In the rows, zero is written as 128.
Turns, then the turns between two rows, first turn first; the first pair answered:
turn k_827:
[103 117 139 117 157 129 149 161 118 135 123 132  85 161 116 162 151 178] |-> [118 118 134 124 144 132  99 157 112 131 115 139 111 149 105 169 158 196]
[ 99 110 137 132 205  94 133 128 121 135 171 143 167 121 156  88 105 108] |-> [102 102 149 127 212 107 138 134 117 130 172 143 160 128 159  97 110 119]
[151  94 152 127 180 157  91 134 118 144 183 153 197  94  87 113 139 181] |-> [154 111 122 148 158 135  72 119 122 148 168 152 215  80  96  95 131 150]
[114 144 120 128 129  96 126 138 121 145 106 126  69 149 152 147 136 136] |-> [117 137 132 124 133 105 126 140 119 148 109 128  75 151 144 157 139 145]
turn k_511:
[126 155 152 115 153 111 134 134 156 134 134 111  81 158 121 148 139 143] |-> [117 144 112 176 166 106 110 149 118 142 147 135 118 150 134 120 139 160]
[131 133 113 139 145 141 135 138 121 122 121 134 152 130 144 107 115 121] |-> [144 133 131 117 130 143 157 134 134 116 116 128 129 130 134 119 115 114]
[158 103 125 127 110 189 191 152 108 137 107 140  94 147 119 135 137 150] |-> [104 120 165  76 166 114 154 128 146 129 136  95 104 175 129 153 140 147]
[151 102 143 122 142 162 111 138 111 120 129 140 152 138 113 141 124 151] |-> [148 109 154 104 142 156 121 134 123 113 127 129 138 141 115 144 126 146]
turn k_772:
[142 130 132 124 124 133 153 139 118 113 139 149 115 120 112 153 148 129] |-> [116 132 118 129 144 105 130 143 111 117 146 143 119 121 120 152 152 138]
[128 137  80 147  68 110 119 157 138 130  80 122  79 124 110 146 166 137] |-> [109 136  73 154  79  91 102 160 142 132  89 116  90 129 114 146 166 137]
[162 101 140 128 134 152 120 152 130 149 124 142 136 111 124 134 136 148] |-> [138  98 133 130 151 144 133 168 126 151 127 143 120 122 128 131 140 156]
[130 125 154 107 142 114 144  83 145 128 138 116 132 133 142 123 116  88] |-> [124 120 154 105 140 115 158  89 142 127 139 118 121 135 141 123 116  95]
turn k_737:
[148 135 162 110 116 182 186 147 124 144 123 118  79 136 103 142 131 113] |-> [ 81 179 111 132 118  90 119 137 139 143 119  88  81 149 128 138 148 102]
[177 123 139 118 109 170 137 124 127 146 133 140 120 153 119 140 147 158] |-> [130 151 106 136 103 106  89 114 144 143 127 115 115 156 133 139 159 147]
[112 150 124 100 106  92  70  92 171 113 121 105 119 148 121 148 136 110] |-> [100 102 141 123 196 119 113 119 123 134 180 146 160 149 142 119 112 133]
Now pairs of rows:
(2 to 4 turns a pair)
[107 121 105 137 158  94 140 133 141 129 132 104  85 171 149 136 169 111] |-> [133 101 138 127 170 137 161 141 131 125 141 123  89 174 136 147 169 138]  k_827 then k_737
[105 131 175 119 153  94  85 111 134 130 136  90  96 159  97 183 156 160] |-> [157 127 178 127 122 130  63 101 132 125 126 107 115 137  82 179 161 164]  k_737 then k_737 then k_827
[142  96 114 121 130 155 189 167 122 131 114 147 101 122 116 123 122 149] |-> [149 101 111 137 120 126  75 143 128 129 118 148 171 101 110 118 128 168]  k_827 then k_772 then k_827 then k_772
[ 60 153  49 164 132  61 151 144 116 125 139 103 103 143 162  90 134  93] |-> [119 115 133 103 147 160 253 167 111 121 139 124  59 159 128 121 126 122]  k_827 then k_737
[107 117 149 138 147 109  71 155  91 131 138 125 178 137 115 122 142 172] |-> [166 127 124 158  75 164 114 148  87 122  97 152 151 109 106 117 136 140]  k_511 then k_827
[177 131 112 145  82 173  99  69 113 114 127 122 168  92 142 119 121 156] |-> [153 151 137 100  91 133  92  51 152 105 127  82 141 105 138 145 123 141]  k_511 then k_737 then k_737 then k_737
[149 109 174  90 153 165 162 123 134 135 142 121 111 141 118 154 122 148] |-> [142 104 163 108 152 144  85 115 122 135 149 127 162 132 113 146 130 173]  k_827 then k_511
[124 139 138  89  87 106 160  83 172 107  87 102  95 111 152 124 110  82] |-> [130 125 136 117 127 102 127  68 152 120 121 125 168  89 170  92  84  75]  k_737 then k_772
[108 141  91 155 125  89 123  96 128 133 150 117 145 117 165  69 118 120] |-> [107 143  78 160 113  96 139 107 128 130 139 119 125 117 164  72 126 118]  k_511 then k_772 then k_772
[141 143 131 129 110  89  87  94 155 123 128 112 147 118 132 108 116  95] |-> [154 116 122 162 125 129 112 115 120 136 140 148 169 105 136  87 108 107]  k_511 then k_737
[139 133  87 122  98 146 185 109 137 136 135 143  84 115 128 120  99  83] |-> [104 147  94  94 100 101 149 113 162 125 128 110  59 142 120 157 131 111]  k_827 then k_772 then k_737 then k_737
[112 150  78 130 116 120  69 148 134 151 110 139 125 118 117 123 159 143] |-> [104 135 107 114 161 153 184 164 119 156 127 144  85 134 133 121 141 118]  k_827 then k_827 then k_827 then k_737
[127  93 128 167 161 129 117 133  95 115 132 170 162 119 135 136 114 157] |-> [164 113 151 115 105 152 154 120 138 100  95 150 103 115 113 166 124 132]  k_511 then k_737 then k_737 then k_737
[140 125 140 126 127 122  74  94 133 130 168 129 171 111 105 126 101 141] |-> [137 142 106 147  94 116  66  96 135 126 139 126 157 100 107 126 112 131]  k_511 then k_737
[105  93 146 152 162 124  54  87 119 122 178 133 208 104 136  86  86 113] |-> [145  79 212  75 133 203 178 112 143 103 141 119 100 130  97 142  96 122]  k_737 then k_511 then k_772
[ 73 170 118 114 133  57 146 112 177 137 122  81  70 156 143 133 124  84] |-> [150 171 140  95  75 113 151  88 191 131 101  94  78 122 118 130 111  62]  k_772 then k_772
[156  95 153 136 151 160  97 132 113 139 157 168 175 107 111 127 122 171] |-> [187 112 151 123 100 169  92 112 134 130 131 159 164  99 103 134 122 146]  k_511 then k_827
[145 114 108 144 109 166 159 158 137 126 124 135 118 126 107 129 131 124] |-> [164 120 132 115 112 154 118 122 159 122 130 121 146 112  97 130 123 112]  k_511 then k_511 then k_772 then k_511
[122 143  93 140  79 139 111 142 119 140 105 144 125 110 120 127 147 132] |-> [153 138 130 107  87 152 113 107 129 139 126 140 151  96 120 121 121 114]  k_511 then k_737 then k_772 then k_511
[174 103 126 125  87 172 144 152 115 106  97 158  88 138  90 153 149 168] |-> [131 124 146  92 126  91  59 118 151 107 120 115 121 151 102 164 155 169]  k_511 then k_827
[158 119 148 137 136 152 172  95 116 135 152 148 167 107 154  91  86  96] |-> [142 147  94 163  90 113 106  93 127 129 123 135 170  94 152  87 109  94]  k_737 then k_511 then k_511
[180 126 157 132 138 192 131 119  94 124 123 161 162 120 108 111 100 130] |-> [138 138 150 128 173 126  80 103 105 128 149 135 191 130 126  99  95 124]  k_511 then k_511 then k_827
[183  93 211  87 123 179 158 100 131 141 166 167 156 111 122 128 114 125] |-> [198 112 176 117  89 164 101  86 129 141 153 176 192  84 126 110 111 109]  k_827 then k_827
[103 136  96 155 128  98  72 119 125 134 130 132 175 117 131 115 126 132] |-> [158 141 105 137  79 141  97 108 141 122 104 132 151  97 108 125 126 111]  k_737 then k_827 then k_737
[202  93 200 103 148 188 143 143  98 112 167 156 165 128 100 132 134 120] |-> [161  86 166 149 177 164 130 166  67 121 180 171 182 135 120 111 140 139]  k_511 then k_772 then k_772 then k_511
[157 130 124 124  48 169 185 176 121 104  81 139  64 120  97 160 150 128] |-> [ 46 144  77 157 122  65 149 191 112 118 115 115  77 152 147 142 154 135]  k_737 then k_827
[121 126  84 175 125 120 100 136 105 128 126 140 151 114 137 108 130 133] |-> [134 139 112 130 105 141 175 126 133 114 108 119  89 121 131 125 119  95]  k_827 then k_511
[207 103 180  96 172 176 124  94 107 108 158 148 189 114  79 136 115 121] |-> [126  90 146 141 233 127 117 137  70 123 182 149 192 141 108 119 128 155]  k_772 then k_511 then k_511 then k_772
[138 146 172  53 167 130 207 101 161 137 174  98 127 109 113 140  99  96] |-> [172 134 187  50 153 147 121 102 157 131 171 109 172  99  80 164 122 155]  k_827 then k_827
[123 144 158 125 167 150 157 151 155 121 145 121  62 203 111 148 113 142] |-> [124 158 137 140 140 117  46 142 159 120 129 118 101 187 100 159 132 166]  k_827 then k_737 then k_827
[146 119 177  89 164 131  96 119 139 140 139 120 145 146 109 137 130 154] |-> [142 104 155 123 169 138  95 139 112 150 146 146 161 141 121 118 132 163]  k_772 then k_511
[134 137 102 147  97  91  92  97 134 118 123 115 147 100 131 113  99 115] |-> [142 120 117 138 112 134 183 116 120 121 132 126 109 106 140 112  83  96]  k_511 then k_737 then k_827 then k_511
[148 103 185  89 154 151 150 125 133 129 144 131 129 138 116 139 118 142] |-> [ 91 119 111 156 153  88  93 131 117 139 142 134 158 137 146 109 127 147]  k_511 then k_511 then k_737 then k_737
[118 154  81 152  74 123 196 148 135 117  93 120  75 113 137 106 131  73] |-> [ 68 127  73 191 150 104 169 182  86 129 137 145 120 129 156  90 133 132]  k_827 then k_511 then k_511
[138 140 138 118 105 118 110  84 153 138 121 109 123 123 131 130 122  97] |-> [144 125 157 101 114 148 137 112 142 130 117 116 101 138 110 154 138 136]  k_772 then k_827 then k_827
[119 114  82 142 108 141 177 122 100 131  88 122 102 115 144  90 112 130] |-> [ 91 107  78 151 145 108 135 122  91 136 113 115 138 123 158  79 114 150]  k_511 then k_772 then k_827 then k_511
[195 125 124 147  75 132 101  91 163 126  98 160 215 106 122 130 141 125] |-> [152 130  95 178 114 103 138  94 145 141 117 162 218 114 158  93 122  86]  k_827 then k_737
[ 69 115 122 107 170  89 150 151 125 126 129  69  79 143 142 129 124 125] |-> [ 85  89 101 161 163 132 154 181  79 135 129 109 102 133 142 109 125 152]  k_511 then k_827
[151 149 145 110 101 120  70 100 153 110 123 116 141 114 118 137 141 130] |-> [175 124 164 114 131 169 151 107 125 118 149 141 141 104 134 115 108 105]  k_737 then k_827 then k_827 then k_737
[156 156 138  98  76 110  64  90 165 111 110 106 142 123 105 144 134 121] |-> [110 162  86 154 115  72  90 102 138 129 133 118 155 123 147 100 117  84]  k_827 then k_827 then k_511
[129 109 113 151 125 106 115  91 120 119 149 140 175  93 125 100 119 104] |-> [118 123 100 148 103  89 119  89 133 111 136 122 147  99 129 106 121  83]  k_511 then k_737
[137 150  88 153 107  96  69 100 133 112 122 138 163 103 143 118 135  99] |-> [149 118 112 163 149 140 137 118 100 123 155 168 173 105 155  96 107  95]  k_737 then k_827
[ 67 131  78 181 135  76  95 147 105 135 114 129 130 124 153  90 144 145] |-> [ 51 120 104 158 167  91 159 163 105 133 121 122  96 151 157 104 147 143]  k_827 then k_827
[110 126 113 190  85  91 102 162  81  87 139 131 135 122 139 151 110 141] |-> [153 140 134 154  49 111 137 131 107  81 123 124 115 109 135 151  95  92]  k_827 then k_827 then k_772 then k_511
[108 145 165  72 152 123 168 126 169 132 131 102  92 151 131 137 122 113] |-> [128 131 179  73 143 145 115 141 161 121 126 120 115 153  96 163 143 168]  k_827 then k_827 then k_772
[173 128 136 112  89 188 159 154 127 108 103 138 105 140 111 172 145 145] |-> [141 138 131 109 105 165 198 154 135 113 109 124  73 151 127 172 138 127]  k_737 then k_511 then k_737 then k_511
[129 129 158  90 115 148 120 104 148 138 117 110 120 139 107 152 152 153] |-> [ 88 123 106 153 135 119  93 127 114 152 133 128 147 137 125 128 152 160]  k_772 then k_511 then k_827
[185  91 159 137 163 213 111 162 125 124 153 157 162  91 111 115 153 145] |-> [180 138 102 146  88 152  43 126 167 110 109 126 149  78 110 117 168 108]  k_827 then k_737
[142  97 150 164 166 172 176 146 138 169 156 168 130 124 133 134  71 169] |-> [161 103 187 123 157 169 134 131 165 162 149 147 134 126 109 159  80 183]  k_511 then k_827
[153 133 199  67 172 128  73 102 150 113 175 100 191 112  92 138 117 107] |-> [207 136 180  88 110 188 112 102 138 112 144 133 177  86  78 124 106  73]  k_827 then k_737 then k_511 then k_511
[160 134 141 117 139 170 104  97 110 144 137 131 157 127 128 112 120 123] |-> [124 152 120 124 149 137 141  98 119 144 140 118 140 136 154 100 112  92]  k_737 then k_827 then k_827 then k_737
